(in the rows, 128 means zero)
One hidden turn or mirror swaps the rows below in pairs. Which row is each named row swapped with?
K21: [104 170 132 139 120 137 122  94 181 147 143  83 103 162 117 129 115 132
 115 124 141 145 101]
K919: [136 113 129 142  65 118 151 132 166 153 128 118 150 126 154 101 105 116
 137 166 124 146 148]
K109: [113 151 141 110 125 124  99 160 141  77 133 135 119 134 107 146 171 101
 139 161 146 150 139]
K119: [112 152 102  84 135  82 168  98  88 140 135 154 121 141 105 130 107 115
 149 132 168 125 133]
K96: [133 131 118 105 125 134 145 141 141 162 129 131 105 129 150 161 135 122
  95 137  86  88 121]
K138: [116 108 125  88 125 106 118 138 142  92 126  83  87 119  96  99 115 104
 165 132 127 147 160]
K625: [125 147 126 120 149 124 111 161 128  95 121 149 114 126  79 162 125  77
 136 136 152 160 122]
K432: [139 123 121 179 102 112 175 140 136 142 132 119 156 115 125 106  98 104
 147 139 138 160 122]
K130: [165 134 118 143 150 148 128 132 125 116  87 132 142 107 143 140 123  95
 169 125 177 142 146]
K260: [106 142 132 121 140 142 108 173 148  87 144 156 127 131 100 149 138  95
 147 132 152 147 133]
K923: [184 128 104 113 150 126 121 110 138 121 102 146 150 143  84 123 128 117
 160 132 182 158 160]
K374: [ 86 166 118 130 134 119 134  95 178 145 141  78 102 160 108 115 109 137
 130 114 133 127 145]
K173: [152 125 150 109  85 129 117 115 123 146 103 149 110 184  77 108 103 110
 117 131 166 141 130]
K5: [ 88 169 122 111  91 112 128 111 148  95 140  82 148 160 112 100 100 138
 151 131 115 117 138]
K666: [133 108 136  68 119  89 128 130 131  92 117  95  86 123  74 121 132 114
 154 147 127 125 145]
K865: [160 169 108 116 153 108 119  98 157 149 130 104 131 103 131 119 106 155
 116 110 132  91 109]
K261: [112 143 107  89 107 107 148 109  88 154 137 169 100 160  86 112 118 121
 133 138 156 117 132]
K361: [158 137 137  83 155  94 127 100 144 138 109 113 150 118 123 122 120 126
 137 105 146  69 111]
K866: [155 119 110 130 165 142 113 131 142 140  96 142 137 131 118 121 152 110
 163 124 179 157 145]
K721: [132 168 118 125 130 107 109  86 129 146 160 123 135  98 139 110 131  78
 128 125 122 171 140]
K200: [120 143 145 108 122 143  99 160 136  80 157 154 129 129 122 148 124 121
 165 148 159 145 126]
K422: [140 145 142 120 142 148  98 171 130  86 149 137 111 127  98 142 154 110
 151 144 130 148 126]
K554: [108 132 117 112 123 122 142  83 126  87 100  82 104 143 128 146 162 161
 110 137 142 148 142]
K464: [ 94 153 124 111  73 114 143 114 134  77 125 116 158 161 100 112 119 149
 163 152 130 110 136]
K844: [110 165 110 121 126 118 102 124 125 140 161 131 105 109 123 101 130  68
 133 122 135 167 153]
K197: [117 135 118 128 124 126 122  93 147  83  92  85 101 130 147 131 155 160
  99 140 141 140 135]
K13: [160 135 163 119  78 123 125  99 125 140 111 164 122 164 101 120  90 110
 120 115 158 153 157]
K710: [160 121 144 109  81  93 163  87 134 115 127 125  89 111 138 163 104 154
 146 126 123 152 119]
K833: [125 135 121 113  86 109 142 126  92  96 106 104 165 170  94 115 104 136
 152 138 125 107 152]
K860: [163  94 159 114 119  93 137 122 149 112 116 116 107 135 133 118  97  72
 103 148 142 109 142]
K284: [121 158 108  71  90 115 135 114 109 118 128  96 176 163 110 129 122 135
 156 130 102 113 133]
K358: [130 117 123 168  94 124 161 140 130 135 129 112 158 127 153 107  80 132
 128 137 150 153 140]
K966: [144 164 114 128 159 136 130  97 137 112 122  92 151 113  88 112 162 118
 131 102 173 142 137]
K825: [134 140  92 124 148 140 110 124 106 137  77 136 147 123 137 121 153 141
 143 107 174 147 130]
K711: [118 173 128 130 124 135 113  99 154 141 184 128 118 122 144 130 128  88
 128 134 129 170 127]
K93: [138 122  97 120 100 107 136 130 145 178 144 143  90 119 113 143 150 151
 134 165  98 107 129]
K215: [139 131 125 169  95 118 156 121 152 139 136  78 159 133 157 129 100 121
 138 144 115 151 140]
K232: [150 115 127 147  59 108 162 115 136 150 117 136 144 151 130 111  91 125
 141 153 143 162 152]
K486: [160 159 122 106 151 111 116  94 147 141 117 138 131 123 126 140 132 135
 139 106 123  68  96]
K520: [155 126 114 103 122 120 150 153 126 168 136 138  85 130 125 163 144 153
 125 156 115 111 107]
K262: [121 169 104  91 106  95 164  90 100 152 149 168 100 146 121 160 115 119
 140 126 148 132 124]
K907: [128 146 105 106  87 109 135 102 125 103 133  98 168 176  93 125 119 127
 149 141  95 103 155]
K692: [133 151 100  97 127 112 130 129 128 174 114 126  96 118 120 180 133 132
  97 136 103 130 105]
K922: [134 129 101 107 100 116 141 135 141 177 129 154 103 125 125 161 152 149
 104 136  96 110 120]
K133: [154  89 139  90 127  80 133 109 159 101 122 117 100 149 121 140 121  93
 107 150 137  85 123]
K921: [161 158  93 111 138 113 131  96 123 138  95 107 128 115 122 144 141 124
 153 119 111  66 130]
K469: [155 128 151 120  72 124 116 104 124 135  96 157  96 155  87 107 101 116
 109 115 165 145 141]
K927: [ 98 163 120 114 121 128 128  88 195 138 139  78  96 164 117 139 110 120
 128 123 146 133 133]
K616: [116 131 131 138 138 158 133 156 117  77 119 157 124 142  99 152 158 104
 133 138 143 147 146]
K182: [111 147 135 110  93 104 132 122 158  92 138  99 160 167 112 131  91 132
 164 123 109  99 123]
K967: [121 103 122 126 123 120 117 104 134  86 105 100 104 119 140 133 166 149
 102 134 163 165 132]
K641: [160 120 122 139 156 124 132  95 148 128  94 121 158 110 112 126 164 122
 153 118 177 163 146]
K242: [169  97 142 109 122  92 142 121 161  98  97 132 104 160 128 128 108  84
 112 162 148 104 141]
K426: [168 150 107 127 153  98 126 100 164 138 122 138 145 137 124 144 127  79
 151 118 123  81 112]
K637: [154 116 154 116 104 107 150 107 145 113 130 104  91  87 148 158 121 146
 129 139 138 172 114]
K442: [137 131 126 108 102  95 150 148 141 165 123 146  89 121 141 158 150 138
 104 166 124 102 108]
K193: [190 138 131  86 137 110 158 104 135 169 116 123 146 128 121 135 115 108
 113 114 167  98 125]
K115: [135  98 120 159  70 118 148 136 137 148 103 120 149 139 122 102 115 143
 146 133 130 168 152]

K464 is swapped with K919
K520 is swapped with K422
K721 is swapped with K119
K260 is swapped with K922
K197 is swapped with K242
K625 is swapped with K692
K966 is swapped with K193
K616 is swapped with K96

One hidden turn or mirror swaps the rows below in pairs. Which row is each named row swapped with?
K576: [140 133 128  80  92 147 103 125 174 105 115 134 159 128 136 146 149 141
 124 142]
K363: [107 136 137 154 125 126 137 116 121  85  92 146  81 105  84 121 112  97
 141 125]
K406: [142 109 121 137 118 148 160  96 127 149  70 154 114 127  98 131 111 140
 166 156]
K651: [164 109 132 152 135 142 136 113 120 186 138 126 121 164  75 141 156 124
 146 130]
K947: [171 103 132 141 113 158 126 145 121 143  89 119 105 113  70 163 144  98
 164 127]
K521: [133  95 108 124  99 170 159  91 137 119  92 143 135 110 102 134 125 140
 177 155]
K543: [168  97 156  86 100 107  81 114 108 137 114 130 128 134 124 138 133 113
 176 124]
K968: [107 139 129 140 113 134 158  76 123 102 127 117 145 108 120  92 177 126
 131 102]
K761: [162 151 153 106 130 171 107 132 137 110 152 161 108 120  88 101 143 104
 128  99]
K683: [149  84 148 114  87 111  94 112 154  86 138 109 133 122 108 144 147 110
 166 148]
K758: [104 131 142 158 126 123 127 112 124  87  91 132  85 110  85 122 112  98
 143 122]
K12: [137 122 144 176 127 142  98 119 129 123 153 111  94 113 100  94 136 128
  95 115]
K100: [131 150 123 100 130 142 132 144 131 158 104 184 111 153 105 144 158 100
 124 110]
K575: [160 125 150  87 120 102  97 117  93 164 129 141 129 123 140 155 127 140
 150 110]
K225: [112  85 127 149 142 121 127  89 101 120 131 133 116 117 133 131 159 104
 173 188]
K611: [108 132 129 130 109  99 141 151 153 138 130 134 158 158 133 161 167 125
 137 162]
K600: [141 128 124 107 140 111 111 123  93 165 150 133 174 109 136 149 135 142
 121 118]
K452: [115  89 124 142 136 113 128  93  92 124 122 147 117 117 129 120 155 105
 168 195]
K997: [158 147 161 120 122 161 112 108 142  85 151 130 108  76  86 108 136 106
 143 127]
K356: [ 85 145 142 158 130 117 154  89 124  90 119 125 114 113 118  97 128 115
 129 121]
K816: [117 132 125 146 123 128 123 115 128 103  87 144  77 105  74 124 110  89
 138 130]
K506: [165 107 145 138 119 134 139 113 119 185 139 127 123 169  77 148 161 126
 134 138]
K140: [168  96 129 110 114 160 125 164 128 148 106 135 144 133  97 151 173 119
 176 123]
K116: [144 124 120 125  92 155 146 110 120 126 159 148 156  88 123 132 185 134
 154  91]
K310: [170  89 127 130 106 165 133 152 123 148  93 120 122 139  85 155 158 105
 164 121]
K30: [132  67 142 133 132 118 116  99 133 111 155 107 150 133 122 136 117 103
 140 174]
K380: [ 92 137 142 158 125 116 159  79 128  95 122 115 141 106 126  98 144 115
 137 127]
K431: [146 124 158 168 120 140  98 125 132 136 147 118 102 112  95  98 128 120
  86 120]
K977: [134  92 138 155 136 130 114 117 100 120 162 163  91  86 133 127 109 124
 170 132]
K959: [117 158 135 101 106  99 106 133  89 135 140 142 160 111 131 115 157 153
 112 142]
K897: [138 151 120  88 105 160  99 122 175 109 121 147 133 112 145 133 138 145
 117 144]
K368: [111 134 132 128 117 102 150 150 143 153 114 143 140 169 131 170 164 119
 133 150]
K348: [ 92 135 142 146 123 119 162  91 128  85 131 108 137 114 127  94 147 114
 130 121]
K593: [141 136 132 103 125 126  99 152  98 143 124 133 160 105 146 126 190 147
 137 146]
K888: [163 105 141 144 113 132 132 109 106 184 138 127 134 163  72 146 152 126
 127 133]
K936: [125 154 137 109 129 135 144 145 132 156 110 181 119 158 118 162 168 108
 128 112]
K244: [132 107 151 131 131 123 127  90  99 100 143 132 128  95 101 108 146 117
 178 191]
K522: [110 127 126 128 106 102 157 148 145 132 130 121 151 158 132 169 172 121
 139 158]
K154: [131 134 111 130 126 132 136 118 102 148 164 120 181 100 131 137 146 148
 112 115]
K145: [124 110 130 136  90 102 136 146 161 116 137 126 140 153 114 163 173 117
 137 180]
K753: [128 151 133 102 133 132 137 147 133 148  98 174 115 163 118 160 165 104
 133 113]
K346: [122 102 107 137 103 175 163  85 141  96 117 144 143  92 108 134 141 134
 169 143]
K643: [137 118 140 179 129 147  89 114 128 126 160 118  99 117 103 100 142 119
  95 122]
K176: [146 125 126 148 109 147 120 122 101 124 171 170 108  65 128 132 141 124
 169 117]
K695: [128  72 135 147 152 117 116  99 110 119 161 133 135 102 123 127 104 107
 151 163]
K810: [120 164 122 102 116  99 101 126  87 135 131 148 150 108 139 114 162 149
 114 150]
K289: [138 164 128 118 133 149 101 128 167 124 113 166 104 121 147 116 123 145
 107 142]
K724: [135 165 106 114 118 164  84 135 149 124 118 158  98 109 136 135 129 140
 112 141]
K7: [161 159 150 118 121 171 115 117 145  96 160 141 101 106  86 109 134 107
 126 111]
K213: [137  98 122 113 107 163 150  88 111 143  77 162 111 134  92 123 114 123
 166 155]

K225 is swapped with K959
K643 is swapped with K888
K575 is swapped with K977
K593 is swapped with K244
K154 is swapped with K30
K7 is swapped with K310

